One turn moves each row of this set onto another row. After a few examples, where does it send each row asked below?
Z_107: [-19  12  18 -36 -56  -2  19  17 -24 -43  18   7  28   1  46  15  12  -1
   4 -16]
Z_570: [-34   9 -12  24   5  12 -46 -10  13   4 -16 -21 -29  12  18   4 -24 -25
   2  30]
Z_245: [-11 -11  20  33  16 -26 -17  30 -12  -7 -30  41 -31  24  -8  16 -36   2
   5   5]
Z_277: [ 11   9 -25   5  22 -22   0  33  50  22 -33  17 -14 -17 -12  10 -11 -18
 -20   9]
Z_146: [  7  16 -33  15  18 -10  -1  11  46  27 -15   4 -10  -3   6  11 -32 -12
 -29  35]
Z_831: [  1  20 -22   8  13 -29 -18   2  38  35 -29  26 -10 -10   2   9 -32  -4
 -18   3]
Z_960: [  0  15 -11 -11  24 -32 -19  20  -1 -14 -44  46  -7 -15   5  41 -25 -40
   0   9]
Z_524: [-21  11   6 -40 -54  -5  24   3 -10 -36  17  16  30  -1  48   7  14   2
  19 -20]
Z_509: [-16   0  15 -31 -29  11  67  22   5 -36 -10  17  28  26  30   9  35   1
   9 -16]
Z_740: [-18   9  25 -44 -27   7  57  26  -7 -27  -5  19  28  43  28   6  28  14
   8  -2]
Z_292: [-21 -18  -5  47 -15   0 -16   3  -1   0  -8  -6 -31  29   5   6 -17 -33
 -37  22]
Z_870: [-21   9   2   9  38   4   2  29  26  -8 -20  10  -6  12 -35 -22   1 -41
  -4  49]
Z_3: [-11  11 -10  15  12  18 -37 -24   6  10 -42 -17 -18 -10  28  11 -22 -12
 -10  23]
Z_103: [-15  11  35 -23 -30  28  34  22 -14 -38  10 -15  25   6  41  -2   9  36
  19   8]
Z_233: [-21  10   4 -50 -57  -3  20  20 -16 -33  15   4  19  19  50  21  18   1
   9  -9]
Z_136: [-17   8  33 -29 -30  13  58  26 -11 -39  -7  13  31  32  27   9  29   4
  -5 -12]
Z_650: [-25  12  -5   1  20 -35 -29  23   6 -12 -33  45 -22  17  -6  30 -24 -45
  14   1]
Z_219: [-13  10  15 -24 -26  27  45  12   2 -33  13  -8  27   7  47  -2   6  35
  30  12]
Z_925: [-18   9  21 -41 -35  24  26  25  -8 -26  10 -16  19   9  40  -7  21  37
  24  12]
Z_459: [ -8 -16   7  22   7 -17 -12  47   3 -17   4  13 -17 -16 -32 -23 -11 -28
 -15  37]
Z_961: [ -2  13  -4   1  37   9  15   5  18  -3 -32  12  14  -6 -24 -14   1 -41
 -28  53]

Z_570 moves to Z_870
Z_960 moves to Z_3
Now find these:
Z_107 moves to Z_103
Z_292 moves to Z_459
Z_524 moves to Z_219
Z_233 moves to Z_925
Z_277 moves to Z_831

One turn moves each row of this set onto another row. After a few examples, where does it send each row asked below?
Z_860: [ -4  -8  11  10  -7  -6 -24  16   4   9  -4   9  12  30 -45  12 -56]
Z_920: [ -9  27  13  24  52 -14 -15  21  -6 -12  -3  24  30 -25  -4 -18   3]
Z_32: [  3 -18  12  23   7  16 -15   3  -5  -2 -14  15  10  24 -38  20 -58]
Z_73: [-12 -13 -30 -34 -18 -18  13  10 -37  -9 -40  21 -25   9  16  15  10]
Z_15: [ 20  48   5 -19  -3   4  28  18  14 -30  18 -28  22   1 -14  -2  -7]
Z_907: [ 36   3  12 -21 -14  22 -22 -33 -43 -13  -4  10  -8  25 -18   8  11]
Z_526: [ 40  11 -13 -16  24 -25  21   8  16  26 -17  28  25  -3  18 -32   8]
Z_113: [ -6 -18  -2  11   3 -16 -20  16  -1  -4   0  -9   6  25 -35  22 -61]
Z_160: [ -2  35  16  30  47 -21  -6   8  -7 -11   8  19  35 -14  -5 -17  11]
Z_853: [-27  -1 -19 -18 -16 -18   8  11 -15 -10 -53  12 -27 -11  20  22   3]
Z_173: [-23  16  28 -19  -7 -12  17  21  25  -9  33  36   4 -16  11 -18  11]
Z_721: [  9  11 -31  19  -3   8  20  42  27   9  -8   0  22 -14 -36 -39  20]
Z_546: [  8 -34  18 -10  31 -10  29  30  -2  27  16 -11 -43  21 -23  -1  29]
Z_149: [-14  -5 -23 -28 -28 -11  10  -5  -8  -5 -50   4 -14  -4  30  17   9]
Z_701: [-14 -41 -25  37  30  26 -19  -1  -4 -28   6 -15  -7  14  10  -2  23]
Z_205: [ 51  13  -3   1 -14  11 -19 -36 -36  -5   8  17  -9  18 -12  11  29]
Z_520: [-10 -46 -28  38  21  29  -7   0   8 -32  14  -6  13  12  22   3  12]
Z_651: [-17 -15 -14 -13 -38 -10  -4   3 -16  -5 -44  19 -26 -12  29  22   4]
Z_259: [-26  17  23 -15  -3 -10  14   9  39 -16  28  27   8 -22   8 -16  30]
Z_87: [ 16  54  -1 -18 -10   3  14  18  23 -25   5 -31  18   2   0 -10  -5]
Z_601: [ -3 -47 -22  39  19  45  -8  24   6 -22  19  -4  -6   7   8  14   6]
Z_770: [ 35  12 -16 -17  23  -9  14  11  13  18 -26  27  40   7  26 -28  12]
Z_933: [ -4  -2  -5  26   9  -4 -30  21   7   5 -15  -4  11  16 -40  13 -56]
Z_319: [ -6 -31  14   1  14 -14  31  19  -9  27   3  -1 -54  24 -33   0  24]
Z_158: [ 11  18 -36  16   1  22  31  34  28   3  -4   8  12  -2 -35 -37  32]
Z_382: [ -9 -36  16 -13  17 -25  24  29   0  40  11   8 -40  17 -19 -11  25]
Z_536: [ 54  17  16  -3  -3   2 -19 -36 -29  -2  14   3  -3  14 -14  20  12]
Z_328: [-19 -33 -29  47  15  29  -5   0  11 -28  28  -7  -4   9   7   2  30]
Z_625: [-12 -34   5 -14  31  -5  18  38  -5  18  13  11 -46  31 -15  17  34]
Z_74: [ 55   0   3  -2  -9   5 -23 -36 -19   7   6  11  -1  34 -11  27  24]

Z_601 moves to Z_32
Z_536 moves to Z_149
Now find these:
Z_158 moves to Z_920
Z_721 moves to Z_160
Z_74 moves to Z_651
Z_853 moves to Z_546

One turn moves each row of this set onto another row. After a few examples, where does it send each row asked below?
Z_771: [ 23  15 -36   7  35  25  18  -8  70  24 -10 -30]
Z_523: [  7  -3 -80   0  42  11   7   0  52  -4  17 -47]
Z_879: [ 31  17 -33  31  17 -45 -27   8   7  21  40  16]
Z_577: [  1  -4 -75  -8  44   3  18   3  46 -12  11 -45]
Z_877: [ 40  18 -35  37  15 -34  -6  -5   3  22  51  18]
Z_373: [ -4 -16 -57 -20  32 -11  33 -42  -4  -1  20 -36]
Z_366: [ 10   1 -76 -10  48  15  19  -9  49  -7  15 -37]
Z_992: [ 31  12 -47  31  25 -36 -17  17   9  19  48  16]
Z_434: [ -1 -18 -62 -19  38  -5  18 -47  -5  -7  17 -41]
Z_922: [  1  37 -11 -16   6 -27 -22 -52  33  -6 -16 -31]
Z_316: [-10  -2 -10  -2   4  -2  -3 -59   1  -3  15 -46]
Z_528: [ 37  15 -36  31  22 -43 -18   8   8  29  34  19]
Z_37: [ 28  26 -24  -7  23 -22  -4 -36  43  40 -40 -23]
Z_708: [  0 -15 -72 -17  34  -6  20 -46   0   2  25 -39]
Z_945: [  5  -9 -72  -2  46  15   8  -3  42 -12  13 -49]
Z_746: [ 25  21 -17 -10  27 -20  13 -26  43  37 -42 -22]
Z_775: [ 26  31 -15  -9  26  -9   3 -36  52  31 -36 -21]
Z_676: [-15  12 -18  -8   2  -5   0 -63   9 -13  27 -38]
Z_692: [ 29  17 -21  -7  33 -14  -2 -28  42  31 -46 -27]
Z_902: [ -1  27 -10  -5   9 -23 -32 -38  33  -7 -22 -42]
Z_210: [ -3  32 -17  -6   0 -32 -34 -45  34  -3 -14 -40]
Z_361: [ 30   9 -44  28  22 -43 -14   6  -3  21  48  17]
Z_583: [ 37  26 -38  38  14 -39 -20   4  15   9  49  14]
Z_747: [ 43  24 -45  31  21 -46 -12  -2   8  18  41  20]
Z_612: [ -2  -9 -62 -19  33   3  26 -50   6  -8  32 -36]
Z_337: [ 15   4 -27  12  29  23  25   4  62  27  -7 -34]
Z_86: [ 43  21 -48  29  23 -44 -10  -2   6  15  44  20]
Z_166: [ 38  22 -43  38  17 -35 -16   7  18   9  51  14]
Z_842: [-14   2 -19   1  -3  -4  -2 -61   1   1  29 -43]
Z_558: [ 44  18 -35  38  17 -32  -5   0  10  24  48  20]
Z_133: [ -6  31 -13 -13   7 -36 -22 -33  32  -8 -22 -39]
Z_762: [ 27  12 -33  33  15 -39 -20   3   0  21  50  15]
Z_730: [ 34  12 -36  36  21 -33 -16  15  11  28  43  16]
Z_567: [-21   4  -8  -2  -4  -6   4 -50   7  -8  23 -44]
Z_915: [ 23  -2 -32  13  37  28  19  -6  55  30 -11 -37]
Z_756: [ 24   8 -35  15  29  23  14  -6  65  39  -8 -35]

Z_37 moves to Z_756
Z_902 moves to Z_692
Now find these:
Z_612 moves to Z_676
Z_567 moves to Z_133
Z_528 moves to Z_730
Z_877 moves to Z_583

